Each path below is one point turned by a fixed rotation once a step. After each direction that follows a path, write how fast that rotation turns it, in degrees per step (0 if it stays still).
Each turn is a multiple of 5 degrees from 10 to 175, or 0.
Each row of a path follows its step; steps can be skipped.
path 1
step 0: [-338,-39,118,-125,-116,-82,-4,397,211,-317,-211,-42,-264,62,-137,97,189,57,187,35,-60,135,-122,158,108,127,230,-76,-110,454,169,27,84,108,-9,-87,-42,65,-12,-347,-206,-51,37,-2,-261,-104,9,-378,55,-141,-125,-9,-14,-201]
step 1: [-105,-42,39,-44,82,157,-169,18,-363,-147,15,313,10,37,-98,277,-364,144,9,138,223,-449,-256,-70,24,-39,-125,31,-159,-202,248,-33,116,-38,117,16,-83,95,108,-70,36,13,163,4,-176,-86,-323,-82,-94,-24,53,58,229,461]
step 2: [56,109,-79,-240,-137,1,214,-173,152,-71,122,132,-112,-121,-47,152,-18,-190,-106,-120,92,-112,-99,-33,-136,38,-303,-288,92,9,124,232,155,109,-87,-176,332,-286,-38,-76,209,-458,-133,-234,15,228,269,-281,122,-314,-25,-30,-46,-85]
step 3: [15,13,127,168,-29,-226,54,117,13,-15,-101,128,-440,24,-45,-72,485,373,197,37,76,-340,-72,115,108,-62,150,-227,175,-122,29,12,33,-201,-70,9,-291,308,-16,73,-66,-9,-75,-212,-215,-133,86,195,60,-326,-32,-132,125,-2]
step 4: [172,84,97,-193,92,43,-210,260,-295,91,-24,74,105,3,306,-175,-139,-13,83,66,324,7,-542,3,-157,129,-18,142,125,242,139,-36,47,173,216,-178,-126,12,140,-68,-97,35,132,92,-107,345,69,-269,-151,-160,-279,-63,79,-77]
step 5: [-149,4,-355,-154,104,53,62,-65,-234,-29,256,60,-126,-97,87,154,31,90,-5,3,-10,-79,-31,-26,146,-31,169,-113,238,224,419,185,100,149,-233,95,102,128,-198,-77,106,-496,13,308,-137,-193,-108,-3,366,6,166,208,113,35]
step 6: [-68,119,-149,142,174,-368,-192,100,-128,-351,-278,146,-102,-259,-92,150,162,-30,138,29,-88,-97,-40,-207,-10,-205,-105,-203,-73,-175,-2,156,117,218,-26,-27,4,11,276,298,112,20,114,-324,-395,70,227,-269,-144,94,-67,-71,-94,-1]
step 7: [194,49,-60,-170,-109,18,9,-215,1,465,58,218,-312,-21,53,101,-70,46,-58,-20,295,226,-107,-115,-322,-31,71,64,-160,5,150,-41,49,-5,76,-29,-235,235,153,-166,-188,-146,271,-200,-60,78,150,37,323,-222,86,-377,93,243]
step 8: [-277,125,167,-299,-18,-271,-184,229,137,-66,-43,32,-241,-152,-108,58,228,216,-307,-143,-56,-144,-114,-129,237,153,71,147,-56,194,66,-71,-79,202,-288,-156,-5,-110,-67,-141,-201,-239,-7,255,-71,-30,-80,-255,-36,-188,-251,8,202,-308]
step 9: [129,1,-60,380,115,105,-61,117,-69,-167,7,277,84,-88,-133,242,-35,-244,200,168,256,-329,-60,52,-41,209,116,12,2,-75,259,-91,240,-97,38,-26,-208,-91,75,141,-63,-246,402,136,-346,-111,-185,-39,-209,-148,186,92,85,189]
Speeds:
[91,-29,-1,-18,30,32,27,27,8,-10,-5,35,12,-65,115,49,-6,8,30,-28,-19,8,56,6,-59,7,-24,133,19,-21,-73,72,94,-39,54,-15,-41,-40,97,3,30,-21,35,19,23,10,-13,-35,-42,-41,-38,27,-6,77] | 140
[24,-6,55,96,40,-49,-8,-70,-4,14,-48,-16,50,92,-43,-14,-67,-18,-30,32,-3,-25,-27,-21,17,2,65,-42,28,5,-82,26,37,111,49,23,-88,46,79,-103,-3,15,3,-7,-9,28,35,-17,-5,-39,30,49,32,57] | 125
[-42,50,36,48,-52,-46,15,52,-47,-100,-19,7,-49,21,29,59,93,51,-52,-22,41,41,71,-8,79,56,10,-6,-52,-6,-67,49,30,-12,-11,-81,20,92,-18,-30,17,-22,-54,65,-8,-11,42,51,5,35,-14,71,-28,18] | 135
[11,36,-2,38,30,-39,-15,-60,-11,80,19,-5,39,9,26,112,57,76,-6,-55,8,-51,23,7,-23,26,54,-24,6,57,81,-21,-29,-89,-22,103,26,54,-5,-37,66,35,54,-14,17,-1,-61,81,-30,-22,3,8,-14,93] | 175
[11,29,-28,-68,-92,39,-5,21,-56,19,-77,-43,-49,-7,-27,-77,21,72,-45,3,56,19,-32,33,-42,-31,31,45,-22,-4,23,34,-75,-3,124,-17,4,35,5,-53,-12,125,53,1,11,-51,-3,-67,9,-5,27,4,-34,66] | 110
[6,22,0,62,-57,41,-71,-55,-4,-31,-34,0,71,-27,34,88,-17,4,-3,-21,-47,56,-72,16,4,-4,30,-31,-56,67,-19,-7,-52,-16,55,-47,-7,-5,20,22,66,-27,17,-42,30,-37,9,-56,11,-97,-54,24,-71,-142] | 175
